Families of rows that turns and mirrors carry onto each other, the same ones carrying the whole set onto itself: the rest of each named row's family, in list order
4 families of 8 rows
z294: [  3  35 -33  -2 -31   9  -5   8  19   4]
z665: [ 12  24 -45  -8  40   8  -5 -50   0  12]
z457: [ 14  19 -27 -13  37   9  10 -41  29   7]
z956: [  1 -17  23  42  42  23   4 -36  -3 -11]
z444: [-15  36 -21 -26 -20   4  -9  11  13 -13]
z852: [-32  43 -26 -11 -12  11 -47 -31  -5   3]
z279: [  9  49  -1  11  30  -6  12 -47  24  -1]
z97: [-20   3  25  20 -15  32 -34   2 -42  -5]
z178: [ 35 -21  21  24  28   7  14 -13 -10  -6]
z342: [ 22  -3 -25  11  16   9  -1 -54  32  15]
z283: [-17  22  21  -4  -7  12 -28   3 -50 -26]
z331: [ -1  28 -30   6  34  -4  18 -45  26  -2]
z920: [ -6  -6   8   3  -5   2 -30  34  -9 -30]
z255: [-11  45 -37 -20 -14  24 -26   8  -4  -1]
z173: [ 21 -21  19  45  30  11   3 -31   4   3]
z683: [-13  -1  39  20 -22  16 -24  10 -14 -13]
z201: [ 44  -2  25  33  26  21 -31 -16 -22   4]
z338: [ -8 -19 -10  17  -7  16 -49  15 -35  -4]
z887: [-32  44 -13 -20 -16   0 -22  -1  13   4]
z543: [  9  -2  43  37  24  25 -22 -34   6 -25]
z293: [ -2   2  15  24  -8  30 -50  14 -34 -11]
z678: [  3  44 -31   4  50   8  -1 -47   7   6]
z468: [-22  49 -28 -22  -5   6 -37  -1 -15  -4]
z182: [ 23 -18  11  36  45  21  -8 -28 -25  10]
z533: [-13 -12  19  27 -15  20 -30  27 -13  -6]
z934: [-28   6  24  26 -26  10  -2   0 -27 -19]
z545: [ 30  18 -35 -10  42  21 -26 -44  14   0]
z497: [-41  28 -31 -11  -7 -19  -8 -22   6  -4]
z39: [ -3  -5  18  33  52  17 -27 -40 -26 -24]
z446: [ 14 -10  11  43  40  31 -18 -49 -24  -2]
z986: [  8  38 -26  37  30  12  -8 -63   1  10]
z238: [ -5  28 -59 -13  -9  11  -6  -8 -17  -4]

Which other rows belong to the same family as z446? z665, z444, z331, z173, z683, z293, z468
Which other rows belong to the same family as z457? z956, z97, z255, z887, z678, z182, z533

Families of rows that turns and mirrors carry onto each other, the same ones carrying the whole set onto itself: the rest of each named row's family, in list order
7 families of 5 rows
z978: [ -1 -31  -4  19  33  16  16  -5 -32]
z390: [ 12 -29   3 -15 -10 -12  -9  39 -39]
z169: [ 21   9  55 -42   1  24  -2  -1  23]
z494: [  9   4  45 -27   9  20  45 -32  -9]
z780: [ 53  14  24 -20 -31  16  -3  21   3]
z78: [-13   6  38 -11  20  -6  46 -26 -11]
z152: [-12 -13   2  19  45  -7  28  -1 -14]
z550: [  4 -26 -30  -5  27  23  12   2 -32]
z955: [ 31  -4  55 -38 -18   3   1 -16  18]
z652: [-12   7  37 -11  15  20  54  -6 -21]
z524: [ 36 -13 -21 -14 -21   4  -7  23 -33]
z981: [-14 -14 -16  26  25  -3   7 -15   2]
z903: [ 31  -5  38 -46  -8  11  -6   7  36]
z329: [ 26 -20  54 -26  -2  24  15  15  29]
z2: [-16 -12 -18  23  25  28  11   7  -4]
z812: [ -4   3  13 -16  41  41  37 -13 -10]
z3: [  4 -14 -22 -10   8 -23  14  27 -35]
z946: [ -5 -22 -19 -34 -14  -8  -6  31 -28]
z485: [  4 -24  -1  22  39  20  28 -11  -2]
z251: [ 11  -6  53   1  23  14  39 -28   3]
z742: [ 26  24 -13  -6 -38   3 -18   6  -2]
z105: [ 22  28  28  -1 -43  16 -11  12 -14]
z559: [ -4  -8  43 -21  31  32  31 -30 -14]
z135: [ -8 -29  -7  26  20  32  -4  -7 -19]
z253: [ 22 -12  53 -17   3  -5  10  -6  41]
z900: [ 25  14  17  -6 -46 -10  -9 -18   5]
z281: [ -8   3 -29   0   1 -24  -8  10 -28]
z597: [ 27   9  14 -12 -54  23  -9  -3  -3]
z688: [ 23   3   0 -24 -33  -9 -34   1   7]
z581: [ 11  -1  54 -25  13  27  -7  20  29]
z560: [-21   2  40 -27  21  26  31 -17 -31]
z212: [ 16  -9 -17   1  -5 -16  -7  32 -40]
z722: [ 31  26  14 -15 -33   4 -25  20  -1]
z85: [ 28  18  48 -32  15  33  27   9  19]
z330: [  1 -21 -13 -22 -11 -38  -8  12 -17]

Which other rows belong to the same family as z485? z494, z903, z3, z742
Which other rows belong to the same family as z390? z105, z135, z581, z560
Which other rows belong to the same family as z900? z78, z981, z253, z330
Which other rows belong to the same family as z152? z955, z251, z281, z688
Which other rows belong to the same family as z169? z978, z559, z212, z722

